The rows below fall into families. The same turns and mirrors carry the whole set onto itself and the rows of a family onto each other. For each named row, which other rows are in its family? Write them in the order they are listed.
These 21 rows form 7 families of 3 rows each.
fatak: [-14   9 -17 -21 -20  32   4  -5 -16   8   1  17]
Zez: [  9 -21  -2  22   1   0   3  20  17  -5  -9  18]
mitum: [ 19  14  11 -19  -2 -15   1   8  -8  15   5  -8]
Tav: [ 24 -33   5   7 -19   3  23  10  14  -1  -2  -4]
zufu: [-23   3  12 -16 -15  25  -9 -10  -9 -19  11  -3]
Nop: [  9  13  -2 -17 -17 -24   3  24 -10   7  -4  15]
divap: [-20 -15   9 -26 -22  35   1  12 -14  -9 -10  23]
Fug: [ -6 -13   0   1 -43  36  18   3  -1  -5   2   7]
belov: [-24  11  -7   3 -28  24  -4  16  -5  -8  -5  28]
Gede: [  7 -29 -11  10   8  26   9   0  10   2  -5  12]
binib: [ 11 -12  11 -40  -6  -8   4  21 -16   2 -11  14]
nazem: [ 12 -16  13  28  -3  -4   3  27  12  11   2   6]
dinit: [  7 -42  10  -7   7  13   4  14   8  -9 -14  15]
rada: [  8 -19   7  19  10  19  -3   3  19   1  -2  -5]
dolig: [  4   2  17 -28  -2 -14  -1  -3  -7  -7  12 -14]
Numis: [ -1 -25  16   3  10  10  -4  -7  13 -18   7 -11]
tipos: [-18   6   9  21 -32  29  -3  19  -5   6   6  15]
Zavep: [ 16   0   8 -27 -40  -6  22   9 -11   7   3  -3]
Surep: [  6  19  10  -4 -25 -12   2  26 -15  20   7   7]
vadu: [ 26  -6 -11 -26   2 -13  13   4 -10  18   1   6]
vopub: [-19  18   5  -7 -21  36  -6   0 -11   0   4   2]

Same family as Zavep: Tav, Fug
Same family as Nop: Zez, belov
Same family as Gede: fatak, vadu
Same family as zufu: dolig, Numis
Same family as binib: divap, dinit

The rows below fall into families. The same turns and mirrors carry the whole set onto itself and the rows of a family onto each other. For each named row, which other rows are in its family? Write them in the order they are listed.
These 28 rows form 7 families of 4 rows each.
Sifez: [-14  18  21   5 -15 -16   8   9  14  16 -17  -8  32]
biluk: [ 20  -8  10   3   0   1 -20 -19  -7 -11  -2   0 -13]
Kolez: [ -6  17  24  -1  -7 -22   8   9  12  22 -14   0  26]
Pazib: [ 18  -6  10 -15 -15   4   8 -25 -11 -13   2  -7 -12]
Geda: [-6 33 18  4 15  6 38 22  1  3 -4  3  3]
kudup: [  3 -13 -21   9  -6   6   3  -3   2 -24 -14  21   1]
Gol: [-5 31 13  7 18  6 34 20 -2  7  2 -3 19]
fofon: [ -9  37  11  15  17  14  21  13 -14  10  -2   0  16]
zize: [ 23 -10  12  -5  -6   8 -11  -7 -10  -5   6  -8 -17]
nazo: [  6  -6   9   0  -1  -3 -11 -28  -4 -12  -2  -3 -20]
sib: [ -7  11  19   9   5 -23   9   8  10  25  -5   1  29]
sem: [-15  46  22  13   5   4  13  19  -6  -4  -7   6   8]
kimit: [-12  17  20   6 -13 -33  20   1   7  15 -14  -3  27]
Govo: [ 23  -8  -4  17 -22   3  22  -9  -8 -21  -9  27  -1]
zatin: [ -7  16  21   2 -22 -28  10   7  13  21  -9   0  20]
Kegu: [-6 36 18 15  8 12 31 25 -4  5 -3  4 12]
tofuv: [ 27 -14 -14  12   1   1  14  -3   0 -24 -13  20   2]
rez: [ 15 -11  11   0 -11   5 -10 -22  -9  -7   2  -9 -13]
lan: [-1 36 14  9 22 17 24 19 -7  3 -9  9 10]
vako: [ 17 -10 -12  12  -8   0  20  -8  -6 -30  -9  27   3]
Ton: [ -5  11  23   1  -3 -22  23  11   0  32 -12   6  19]
Nakop: [ 24  -2  11   4 -23   7  -8 -23  -1 -14   5  -6  -6]
melum: [ 17  -8 -13   8 -19   3  20  -6 -20 -19 -11  27   5]
zivag: [ 14 -11  10  -5  -3  -3 -12 -16 -12  -3  13 -12 -12]
mal: [-5 38 26 19  0  8 28 18 -7 -2 -7 -4 23]
Morur: [  9  -6  -6  13 -14   9  21  -9  -4 -30 -19  29   9]
Vef: [ 13  -9  -2   6 -15   2  14  -8   8 -28 -16  33   2]
Zako: [-11  19  17  -3 -16 -13   0  15   9  23 -15   2  28]

Same family as Kegu: Kolez, rez, vako
Same family as Pazib: kudup, sem, Ton
Same family as Zako: Geda, nazo, melum
Same family as zize: fofon, kimit, Vef

The rows below fall into families. The same turns and mirrors carry the whole set onto itself and the rows of a family onto each other. For each named row, which other rows are in its family? Write them in the order they are listed.
These 32 rows form 4 families of 8 rows each.
Ved: [-15 -16 -25 -17  20  -7  12  -2   9 -14 -13  -2 -11   1  -2]
Faz: [ 10  21  15  -5  30   4   6  -7  10 -11  11  -2  28 -20  -2]
kun: [  1  38  14  11   4  12 -11 -10  11   4  12 -17 -13   2  -9]
boz: [ -7  -5  -6   1  17  14 -33 -19 -18 -15   0 -24  -5   3  -8]
gat: [ 33   2  -5  -2 -13  10 -24  10  -2 -16 -14   7  14   1   2]
Feli: [ -2   9  16  -4  -4  -1  10   4  17 -12  -3  24   4  25  -2]
Bezod: [ -7  -3 -16 -28   7  -8  25  14  -6 -18 -25 -12  -7  -5  -3]
gukeg: [  6  -2   5   4 -28   1  14  -1  20   5  -4   3  -2  18  -8]
Tel: [ 4 17 -2 -7 38 -1  8  0 22  0  7 -4 18 -4  2]
roba: [ 16 -21 -16 -24  11   0  -5   9  21 -24 -13 -11  -8   3 -12]
Zadug: [  7  13   3  18  -4  25 -17   3  -2 -27   8   6  -5 -14  15]
Sus: [-17  22  11   2 -10  32   8 -10   5   2   0 -32  10   1 -26]
Zusef: [ 26   1   2   1 -10  18 -13   5 -16 -35  -8 -11  10 -17  11]
Legad: [-30  -7  15 -15   6   9  -1 -11  -8  14  -2 -14  16 -31 -15]
tibi: [-32   7 -17  -1   1   4 -11   9 -20 -22  16 -25  -8 -16 -10]
loso: [ 28  -5  -1   8 -19  11 -11  -5 -14 -30 -12   1  -1   4  -4]
zozi: [  8   5   6   6  24   6 -12 -24  20 -18  -2 -23  26 -16 -10]
tok: [-20  -5 -18   3  21   9 -14  -2 -18 -11  -5 -22  -4  -2 -31]
nat: [-11  37  -5  10 -17  19  -5   3   8   8   6 -14   0  12 -19]
vid: [ 16  17   6  -4  37  -5   2   2  12 -10 -14  11  10 -12 -10]
kido: [ -1  -1   7 -26 -24  31   5  23   7  -8 -23 -12  -2 -19 -16]
gepo: [  5  -4   8 -21 -21   1  23  12   5  14   2   4  14  10 -16]
Zuf: [-34   7  12 -27  -1 -15   5  13   2 -10 -10   3  21 -18 -16]
loz: [-21  -6  22 -16   3  -6  -2  -9  -6   7   3  -9   7 -19 -40]
zozed: [-18  21   1  -8 -30  13  -2   4  -4  -4 -15 -25 -11 -30   7]
fes: [-18  23  -6 -21 -19  24  -6  16   0  -7 -23 -24 -12  -6  13]
Zup: [ -5 -11  -6   3  16  11 -21  -8 -29 -22  -6 -17  -2 -19 -26]
lof: [ -3  45   4   6  -3  19  -7   5  16   6   5 -18  12  -3   0]
Zumod: [  8  -5  22  -7 -33  -5   9  -3  10   3  -5   8  10   0 -19]
Ruba: [-12  -8 -16 -30  23   3   9  13   8 -14 -22  -8  -7 -11  13]
zuved: [-17   3  37 -26   5  -1  -2   0   6   4  -3  -6  16 -25 -20]
lesal: [ -9  11   7 -32 -21  17 -15  15  -6 -18 -21 -14  -9 -24  10]

Same family as Zadug: Feli, roba, Sus, tibi, zozi, kido, Zuf
Same family as gat: kun, boz, Bezod, Legad, vid, gepo, zozed
Same family as Ved: Faz, gukeg, Zusef, tok, nat, zuved, lesal

The rows below fall into families. The same turns and mirrors carry the whole set onto itself and the rows of a family onto each other. For each named row, which other rows are in its family? Write them in the order they are listed.
These 16 rows form 4 families of 4 rows each.
L: [ 16 -11   5 -23  -5   4  25 -28 -46 -12 -11 -34  22  20  23  14   1 -15
 -12  -5   0  -2 -10  -2 -13 -20  16  15  -8   4  -7   1   1 -25  -7 -25]
S: [  8 -28 -16  -4  -8  -8  26   8 -23 -23 -13 -21  17  19  -8  -6 -15 -17
  11   2  33  10 -10   4  24  -8   3  -4  22  11 -22   8  10  -7  16 -37]
Y: [  1   4 -21  -7 -32  -6   5   6 -35  -7  -2   2  -2 -18  22 -22 -25 -41
  21   1  22 -29  30 -22  37  -8 -38   5 -15  28  -8 -14   6   8  19 -23]
J: [ 17 -21 -14 -27 -15   1   3   8 -21 -18 -21 -11   8  20 -17  -3 -18  -1
   4  10  29  -5  -2  12  12   0   3 -11  13  23 -34  22  21  -3   3 -34]
T: [  7  -3  16  -2 -37  23   4 -18 -36 -26  23   0 -11 -34  17 -10 -10 -19
   7 -14  -7 -15  20 -10  19 -30 -36   5 -19  21  -4 -32  11  -7  -3   0]
R: [ -5 -21  -5 -26 -20  -6  16 -22 -35 -10  -1 -21  11   5  15  12  17  -4
  -1  -5   4  -2 -20   8 -17  -3  19  17 -19  -5  -2   7   9 -39   5 -21]
K: [  7   2   0  -9 -32  25   4 -18 -38 -16  18  -2   2 -34  20  17  -5 -32
   4 -27 -19  -8  17 -12  18 -28 -41  14 -17   7 -11 -35  -1 -11 -11 -13]
D: [  9 -16   9 -15 -13  -3  18 -27 -47 -25  -4 -39  18  17  11   3  13  -5
  -8  13   1   1  -1  -2  -6 -20  22   4  -2  14  -7  -1  25 -24   2 -32]
M: [ -2 -17   0 -18 -15   4  14 -17 -37  -9 -13 -27  22  15   9  10  16   1
 -14   8   0  -9 -17   7 -17  -3   5  -1 -19  -3  -2   3   9 -15 -23  -6]
P: [  8  -3  -9 -19 -28  15 -10 -15 -29 -10  27  -7  -5 -47  13   1   4 -19
  20 -36  -8 -12  14  -2  17 -33 -18  13 -36  16 -11 -15   0 -13  -6  -9]
C: [ 10  14 -17  -4 -37  33  -5 -11 -24 -21  23 -19  -3 -35  17   0  -2 -21
  12 -23 -17   0  16 -17   8 -18 -18   1 -34  16  -8 -23   7   0 -24  -9]
H: [ 17 -39 -31 -31 -11  -5  10  -2 -27 -12 -29 -16  17  17  -7   7 -12 -10
  -6   1  27   4  -2  -3   9  -4  -5 -10   1   8 -31  29  14   2  -5 -33]
E: [ 27 -21 -16 -16  -7 -21  14   0 -34 -13 -20 -16  12   4 -17  -2 -22   3
  15  -4  33   6  -5  12  19   1 -10 -10  22  -3 -19  10  22 -11   0 -30]
F: [ -1  10 -44  -9 -36  13   5  -9 -16  -8  -6  16  -5 -15  17  -1 -30 -25
  21 -21  20  -9  24 -37  17   0 -31   0 -14  33  -4 -14  -3   6  10  -9]
Z: [-15  19 -25  -7 -43   2  -2  -7 -24 -11   2   4 -14 -20   5  -3 -35 -19
  20  -5  22 -17  37 -23  22   9 -24  -3  -7  38  -8  -7   4   9  16 -15]
Q: [ 10  16 -22 -12 -28  -4  -8  -7 -31   4  -1   6  -7 -23  20 -11 -42 -32
  32  -5  24 -15  27 -29  30  10 -22   1  -7  15   6 -13  22  -3  11 -20]

Same family as Q: R, P, E
Same family as Y: S, M, C

